Here are the same points, seen from different sides; a view may also be mirrored.
A view may leave some points out. In some views, one point has been moved. Which views, in the order they come, and which point in each? Write - if no view has one.

-- scene 1 --
view 1:
  Z_924 [13  6  3 -6 -7 -1 -2 -5]
  Z_720 [18 -1 17 -4 -6 -5 -1 -4]
  Z_966 [ 5  3 10  2 -4  4  3  2]
  Z_785 [ 5  0  0  1 -3  7  5 -1]
  Z_823 [13  3  5 -7 -8  2  5 -7]
  Z_347 [ 4 -1 -9  2 -2  9  7 -2]
  Z_218 [ 17 -13   5   5   3  -1   6  -3]
  Z_389 [ 1 -9  8 14  6  6  2  9]
  Z_871 [14 -1  6 -3 -5  0  3 -5]
view 2:
  Z_218 [ -1  -3   3   1 -12   4   6  -9]
  Z_35 [  0   6  20  -1 -11   5   6  -2]
  Z_966 [  5   6  12  -5 -11  17  -3  -1]
  Z_924 [  1   7  23  -9 -15   8   1  -4]
  Z_389 [  4  -1  -6  -4 -11  20  -7  -8]
  Z_720 [-3  8 21  4 -6  5 -2 -5]
  Z_347 [  9  -1   7 -15 -22  16   8  -3]
  Z_159 [  8   1  12 -20 -23  17   5  -4]
  Z_871 [  1   5  17  -3 -13   7   4  -3]
  Z_823 [  4   7  22  -4 -14   8   7  -1]
view 3:
  Z_823 [  1  -5   5   4 -10  24   9  -5]
  Z_35 [  2   0   2   5 -12  26   9  -2]
  Z_218 [ 2  3  4  6 -4 32  3 14]
  Z_347 [  2 -16  11   2   5  27   2   4]
  Z_785 [ -2 -12   6   5   2  26   2   3]
  Z_389 [ -8 -10  -4  12   6  29  -4  18]
  Z_871 [ 2 -3  3  6 -9 26  7  1]
  Z_966 [-7 -9 -2  9 -3 24  3  1]
  Z_924 [  5 -10   2   8 -11  22  11  -2]
view 4:
  Z_823 [-22   1 -11 -20 -19  25  30  40]
  Z_347 [-29  -8   4 -27 -17  26  33  48]
  Z_924 [-27   2 -12 -16 -23  28  29  43]
  Z_389 [-23 -24   2 -21 -16  42  22  48]
  Z_785 [-26 -10  -2 -24 -17  29  30  47]
  Z_966 [-22 -11 -11 -18 -16  33  28  48]
  Z_218 [-18  -9   2 -22 -19  37  19  33]
  Z_720 [-17  -2 -17 -14 -22  35  22  36]
view 5:
  Z_218 [ 37 -47   3  19  -6  -9  -6 -13]
  Z_159 [ 33 -32  13  29   0   0 -12   6]
  Z_35 [ 27 -36   2  20  -3 -19 -16  -7]
  Z_347 [ 23 -33  16  25   2  -5 -10   0]
  Z_720 [ 33 -40  -6  20  -2 -23 -18  -8]
  Z_966 [ 32 -41   1  27   7 -13 -12   1]
  Z_785 [ 31 -38   8  26   3  -7  -9   0]
  Z_823 [ 25 -34   6  22  -2 -17 -16  -4]
Views with a point moved: view 5
  moved in view 5: Z_347

-- scene 2 --
view 1:
  Z_453 [  2 -21   1 -19 -22  23  10  24   3  16 -30   8   9 -27   6 -35]
  Z_455 [  3 -16   7  -9 -13  27   5  22   1  13 -28   3  13 -26   5 -24]
  Z_662 [  4  -8  10 -10 -19  22   9  25   0  12 -32   3  10 -27   5 -31]
  Z_848 [ -5 -21  -7  -9 -12  19   0  29   3   6 -10  -6   9 -25  10 -22]
  Z_802 [  2 -17  -2  -9 -15  21   8  29   2   8 -17  -5  17 -26   8 -27]
  Z_112 [  1 -21   2 -11 -13  25   4  24   2  12 -22   1  13 -25   6 -24]
  Z_39 [  6 -19   9 -10 -11  31   6  20   1  16 -31   5  18 -25   4 -22]
  Z_948 [  5 -13   1 -12 -19  21  12  28   1  11 -25  -1  16 -28   7 -32]
  Z_172 [  4 -23   3 -12 -12  29   6  22   2  14 -25   3  17 -25   5 -23]
  Z_893 [  1 -22   2 -12 -13  26   4  23   2  13 -24   3  12 -25   6 -23]
  Z_624 [ -2 -37  -7 -20 -11  31   2  20   5  18 -20   7  11 -24   7 -23]
view 2:
  Z_455 [ -4  24 -11 -35 -34 -15  12 -17  17 -26  17   3  12  29   2  19]
  Z_973 [ -2  24 -19 -25 -42 -21   8 -10  12 -27  15  -7   5  31   8  30]
  Z_416 [ -4  25 -17 -27 -42 -20  11 -12  13 -24  14  -3  10  28   6  27]
  Z_802 [ -4  25 -18 -25 -43 -20  10 -11  15 -23  13  -4  10  30   4  28]
  Z_662 [ -2  27  -9 -37 -31 -17   7  -9  22 -29  21   2   8  38   4  21]
  Z_624 [ -8  26 -11 -33 -39 -19  20 -24   2 -27  16   3  16  11  13  24]
  Z_453 [ -4  32  -7 -38 -33 -22  13 -11  14 -32  22   3  12  29  13  26]
  Z_893 [ -5  24 -12 -33 -37 -16  13 -18  12 -26  16   1  12  24   5  22]
  Z_39 [ -6  25  -8 -36 -33 -14  14 -19  18 -23  16   7  16  27   0  16]
  Z_948 [ -4  30 -12 -31 -38 -22  11  -7  20 -25  16   0  12  35   6  26]
view 3:
  Z_39 [-18  -4 -14 -26  20  -8  -1  -6  29  -5  19   1  37 -10  -3  25]
  Z_802 [-19 -11 -10 -24  23   7  -2   2  20 -10  19  15  30 -10  -6  29]
  Z_172 [-18  -7 -13 -23  22  -5  -2  -4  24  -6  18   4  34 -10  -2  23]
  Z_455 [-16  -4 -15 -26  21  -2   1  -5  25  -8  19   3  36  -9  -6  28]
  Z_848 [-17 -13 -10 -17  24  14   1   0  10 -15  18  12  30  -7  -3  27]
  Z_416 [-17 -10 -11 -22  22   5  -1   1  18 -10  18  13  30 -10  -5  27]
  Z_948 [-15  -8 -13 -30  20  -1  -1   3  24  -7  18  16  30 -15 -11  29]
  Z_662 [-11  -2 -18 -33  18  -3   3  -2  25  -7  19  10  35 -13 -15  33]
  Z_973 [-14 -10 -12 -23  22  10   1   2  13 -13  18  16  29 -10  -9  30]
view 4:
  Z_172 [ 21  -1  14   4  -7 -21  -8 -23 -13   7 -14   4  19 -13   5  -8]
  Z_973 [ 16  -7  13  -7 -10  -9  -8 -27 -12   1  -6   2   9 -11  -7 -12]
  Z_39 [ 21  -3  13   3  -7 -25  -9 -20 -13   7 -17   4  19 -14  13  -7]
  Z_455 [ 20  -6  12  -1  -7 -21 -10 -22 -12   5 -14   4  15 -13  10  -7]
  Z_416 [ 17  -4  14  -1  -9 -12  -8 -27 -13   3  -9   2  15 -12  -4 -11]
  Z_624 [ 33   5  19   5  -5 -26  -9 -29 -14  13 -10   6  20 -11  -9  -8]
  Z_453 [ 16   5  15  -6  -9 -28  -5 -18 -11   7  -9   6   6 -11  -1  -5]
  Z_802 [ 14  -6  14  -1  -9  -9  -7 -27 -13   1 -10   1  15 -13  -2 -12]
  Z_662 [ 12  -5  10  -8  -9 -22  -7 -16 -10   2 -11   5   5 -12  12  -6]
  Z_848 [ 24 -10  14  -4  -8  -6 -10 -33 -14   2  -5   2  15 -10 -10 -13]
  Z_112 [ 21  -4  14   0  -8 -18  -9 -25 -12   5 -12   4  16 -12   2  -9]
view 5:
  Z_848 [-13 -14  15 -11  19  25   5   3 -35  26  22  26  -8  29  10  20]
  Z_624 [-18 -18  17 -18  30  16   2  12 -28  15  23  26 -12  25  25   6]
  Z_416 [-14 -13  20 -11  23  29   4   5 -27  26  16  25 -12  32  14  17]
  Z_662 [-10  -8  28 -16  29  29   0   2 -21  23   4  12 -18  43  17  18]
  Z_453 [-15 -11  26 -12  36  21  -1  10 -25  21   7  20 -18  40  23  15]
  Z_948 [-14 -10  25  -9  28  33   3   5 -22  27   8  22 -17  39  16  17]
  Z_172 [-15 -14  21 -18  26  28   3   5 -19  19  15  20 -16  31  21   8]
  Z_802 [-14 -11  21 -10  21  33   5   4 -25  27  15  25 -13  33  12  17]
  Z_973 [-13 -11  20  -8  23  27   3   4 -32  29  14  25 -11  36  11  22]
  Z_455 [-12 -11  23 -20  25  28   2   2 -21  20  12  15 -16  35  19  13]
  Z_893 [-14 -14  21 -18  26  25   3   5 -24  19  16  19 -14  32  19  12]
view 6:
  Z_453 [ 34 -34   6   3 -34  -4  -1  11  13  23  14  18  15  20  -7 -11]
  Z_112 [ 27 -26  11   6 -29  -3  -9  13  11  28  10  18  11   9  -2 -13]
  Z_848 [ 26 -16  15  -2 -36  -4 -17  18  10  28   5  15  14   5  -8 -22]
  Z_39 [ 26 -32  10  13 -23  -1  -4  12  11  30  13  19   7  11   3  -7]
  Z_893 [ 28 -27  10   5 -28  -2  -8  12  13  28   9  18  10  10  -2 -13]
  Z_172 [ 25 -29  10   7 -26  -2  -6  14  11  30  11  19   9   9  -2 -10]
  Z_802 [ 24 -24  14   6 -36  -5 -12  21   6  30  12  16  15   8  -7 -18]
  Z_624 [ 27 -23   1  -9 -22   0  -6  11  21  26   6  22   7   8  -7 -11]
  Z_662 [ 34 -30  17  13 -41  -6  -8  12   6  25  13  13  18  17  -3 -16]
Views with a point moved: view 6
  moved in view 6: Z_662
